In the rows, zero is written as 128.
Each path below is one point turned by a fixed rotation once a step. After each direction that follows a path, write how fast that rotation turns it, in degrees a step (0 if it stays still).
Each turn is a multiple of 5 degrees from 10 to 175, or 0.
Each row of a path follows its step; steps can be skipped.
Rotation 1:
step 0: [139 120 133 122 137 129 127 134 121 124 125 125 134 128 124 116 134 121
 121 126 128 121 130 121 127 128 125 128 126 124 131 133 123 130 133 139
 139 126 128 133 130 130 127 123 131 134 120 136]
step 5: [132 131 134 126 132 134 124 122 120 132 130 131 124 113 132 140 124 125
 128 125 125 125 121 117 127 133 129 132 128 130 132 127 128 125 125 133
 129 121 134 133 131 133 123 124 134 142 118 128]
step 6: [137 123 127 118 132 135 124 131 120 128 143 124 134 131 129 130 138 120
 127 131 133 140 131 132 123 130 125 138 126 134 122 129 130 129 134 125
 128 125 128 126 118 132 130 131 131 138 123 130]
step 8: [125 126 138 124 131 131 137 123 117 135 139 133 123 115 122 119 123 128
 130 125 136 123 130 127 133 126 126 129 127 127 127 131 121 127 127 133
 135 141 133 127 132 132 130 133 127 130 122 131]
step 10: [119 127 125 130 133 121 125 127 129 135 135 136 120 127 131 133 133 134
 129 117 117 131 126 119 126 129 127 135 129 123 131 121 125 129 127 133
 129 123 134 118 128 131 122 121 115 124 128 132]
step 17: [127 119 130 128 116 128 134 126 124 134 133 119 120 129 130 124 123 130
 130 126 138 133 120 122 126 122 118 133 133 130 133 127 131 127 131 133
 125 128 139 132 123 130 120 125 130 133 124 141]
step 18: [122 125 136 116 122 122 125 133 128 118 130 125 127 133 134 129 124 125
 121 118 123 131 124 123 122 134 128 134 131 131 129 128 127 129 132 129
 136 125 135 123 112 132 130 125 122 132 133 122]
step 20: [120 127 135 127 120 132 137 115 134 129 131 128 138 135 129 130 129 125
 129 129 142 128 125 126 136 126 132 126 121 130 127 124 121 130 132 135
 122 136 134 121 121 133 131 128 136 127 131 135]
step 23: [126 133 134 113 130 130 125 126 129 133 126 123 129 131 126 126 122 121
 124 125 133 138 112 130 125 126 133 125 123 128 129 122 129 139 128 130
 120 121 132 132 123 130 119 122 127 122 132 136]
step 29: [133 130 139 118 120 134 125 124 130 130 130 125 124 131 129 138 125 138
 123 117 140 129 122 128 133 126 137 129 131 123 124 121 126 125 130 125
 127 130 132 123 135 132 130 120 122 133 121 135]
Speeds:
[128 130 128 128 132 127 127 129 126 127 132 131 127 126 129 128 130 128
 128 129 128 130 131 125 129 128 127 127 130 125 126 128 127 128 129 128
 127 126 126 128 129 128 128 129 130 128 124 128]  10
[125 130 126 126 129 129 131 129 128 127 128 128 126 129 133 128 130 130
 126 125 131 129 128 128 127 128 130 128 128 129 129 128 127 128 128 125
 130 126 128 127 130 127 126 127 129 127 129 126]  130
[126 127 129 129 130 128 126 130 127 129 126 131 132 129 129 125 129 130
 128 129 130 128 129 128 130 129 128 128 123 129 129 129 128 127 128 127
 129 129 129 127 128 130 130 130 130 131 128 128]  55
[129 128 129 126 130 129 129 129 126 129 129 125 127 126 125 126 128 128
 126 128 127 131 127 130 130 128 128 130 125 128 128 129 130 131 128 126
 130 128 128 130 131 129 127 130 129 125 127 129]  45
[124 128 128 130 127 129 127 126 128 128 129 131 127 128 128 128 124 129
 124 129 130 127 126 129 127 128 129 127 128 128 129 125 129 128 129 129
 127 127 130 129 128 126 127 131 129 127 125 130]  115
[130 128 129 126 127 127 129 129 129 130 129 129 128 127 131 130 128 129
 130 128 127 130 125 130 127 129 124 128 129 130 127 126 129 126 128 127
 130 129 129 131 128 125 129 130 130 130 127 126]  35
[128 129 130 127 127 127 129 129 131 128 129 128 129 130 128 127 125 129
 129 127 126 131 128 129 130 127 129 129 127 127 129 128 128 126 132 126
 125 125 128 129 127 129 132 126 127 127 128 129]  130
